One vector is turned by the same rotation once a step. Each row is the vector after some number of steps, and that number follows the row.
The counts run from 0 to 655.
[145  70  90  79 148 132 114 122  99 136 188 150 102 141 106 149 122 159
 134 150 169 125 120 137 126 104 133 137  93 169 117 115 115  85 137 161
 138]
138
[137 115 112 115 177 131 114 125  94 111 201 157 111 146 101 167 108 133
 146 159 149 171 105 161 126  81 110 112  98 136 111 103 111 109 148 145
 120]
144
[130 104 103 132 175 129 106 127  99 146 187 150 106 155  73 140 141 149
 152 165 145 134 112 167 139  92 127 155  82 136 120  95 135 100 133 160
 118]
593
[150  77 110 110 159 129 112 138  95 143 198 169  91 147 102 152 141 150
 132 162 168 118 122 156 143  93 123 152  99 128 108 105 137 127 150 135
  95]
647
[156  85  90  90 153 136 121 112 100 144 184 130  84 156  90 157 115 155
 124 142 164 147 112 136 142 111 147 131 105 149 111  82 138 100 146 149
 157]
589
[135  72  94 111 148 125 112 128 107 155 192 154 100 170  95 147 126 155
 137 142 159 116 115 150 137  89 142 160  86 138 106 103 122 110 132 148
 114]
441
[130  93 105  97 147 154 115 147 118 129 198 153 132 111  85 138 118 155
 157 155 160 128 102 144 110  98 110 141 105 177 118 106 117  88 142 168
 144]
545
[120  99 105 126 177 119 105 133 122 143 196 157 118 145  65 157 134 134
 129 165 139 153 107 150 140  94 113 114 102 142  97  95 145 101 144 137
 102]
348
[128  94 101 126 183 123 111 131 105 154 182 154 104 149  72 143 153 150
 143 160 157 130 118 157 149  98 124 142  88 138 108 106 147  96 144 157
 109]
60
[157  87  99  98 130 154 123 129 118 124 204 147 108 143  89 152  95 153
 128 134 153 148  97 130 123  94 146 139 127 158 114  70 129 118 148 136
 156]
437
[124  96 100 108 174 131 121 139 102 126 192 172 112 145 100 159 113 143
 143 140 164 147 106 155 123  77 109 126  98 147  98 131  99 108 146 150
 101]
281
[138  84  98  93 130 133 105 112 116 125 205 129 121 145  83 153 114 146
 131 162 145 151 105 143 117 104 141 127 104 163 122  74 133  83 127 141
 157]
15
[144 101 118  91 148 159 125 152 116 117 203 141  97 115  92 162 109 147
 123 135 182 147 109 135 131  92 107 114 114 154 105  91 136 123 173 141
 149]
367
[133  96 107 121 164 140 126 178 120 140 190 172 113 129  72 145 114 143
 152 149 170 127 105 145 142 100 101 147 112 157  97 103 130 119 160 153
 101]
378
[149 119 105 102 173 161 121 127 120 123 196 154 118 116  78 148 115 154
 125 147 146 167  90 140 115  85 123 106 129 166 113  80 134 115 159 139
 140]
612
[142  91 120 110 166 126 117 145  89 130 196 148  87 144 102 162 132 138
 138 155 175 136 127 157 150  93 113 134  86 119 103 106 140 114 161 140
 115]
511
[149 100 112 104 163 145 133 164 108 122 188 162  99 133  98 161 101 138
 139 134 177 148 106 135 141  92 104 123 115 143  90 106 121 129 174 145
 115]
105
[131  86 107 128 144 126  99 125 117 131 212 161 128 164  85 151 122 136
 138 166 128 138 107 160 128  82 128 150  98 139 116  86 131 103 123 130
 112]
292
[178  71  99  81 134 134 119 131 100 132 194 152  98 144 103 150 109 150
 122 157 164 140 118 127 132 114 138 133 122 153 111  79 138 115 155 128
 140]
247
[130  74  93 104 148 112 104 122 105 140 194 150 119 151  84 147 132 146
 141 169 149 131 120 151 131 107 128 145  86 160 116 105 129  77 128 155
 125]
140
[160  63 102  92 146 121 119 132  88 143 187 156  85 152 109 153 129 153
 133 157 177 119 129 141 140 106 131 147  95 146 107 107 135 112 149 146
 123]
249
[159  94  93 101 146 153 126 130 120 131 190 140 100 146  85 149  96 155
 122 123 167 157  96 129 130 100 139 126 126 164  96  80 128 122 154 141
 150]
40
[142 128 107 128 194 141 118 133 110 129 189 159 113 130  63 153 123 140
 137 158 145 170  99 153 140  95 114 114 118 146 108  82 143 110 156 145
 126]
63
[145  92  93 100 155 162 134 146 115 146 183 153  95 138  89 140 109 167
 132 116 181 126 100 132 130  95 134 151 110 166 103 101 117 118 152 163
 140]
313
[139  98 102 123 157 143 124 173 125 135 186 168 115 122  66 144 106 144
 150 152 164 134 100 135 141 109 102 143 118 168  94  90 139 113 159 150
 121]
379
[162  79  94  90 132 150 120 115 108 126 202 140 100 155 103 155 104 156
 122 135 162 148 103 135 125  91 152 140 119 150 111  78 125 122 148 137
 148]
438
[159 101 108 105 152 151 120 149 117 120 190 165 126 113  72 135 111 147
 148 164 150 149  98 135 119 112 117 139 130 177 128  77 135  99 153 149
 147]
531
[142  75 116 131 147 118 102 147 116 139 206 173 120 153  79 151 130 133
 136 175 145 130 112 157 137  96 120 148 108 134 107  88 145 116 142 124
  97]
101
[165 106 100  96 168 147 138 150 104 114 182 169 102 133  92 153  87 142
 143 144 169 159 101 128 135 109 111 124 127 161 102  93 114 121 167 146
 132]
120
[134  80 107 125 154 116 105 142 127 145 196 160 117 151  72 158 132 138
 127 164 146 135 115 152 144  95 124 135 106 138  92  89 151 111 144 125
  97]
634
[139  80  86 110 140 144 119 128 121 159 185 140 103 148  67 138 119 162
 135 136 160 122 108 135 139 115 141 154 103 167 113  85 139  97 141 158
 147]
315
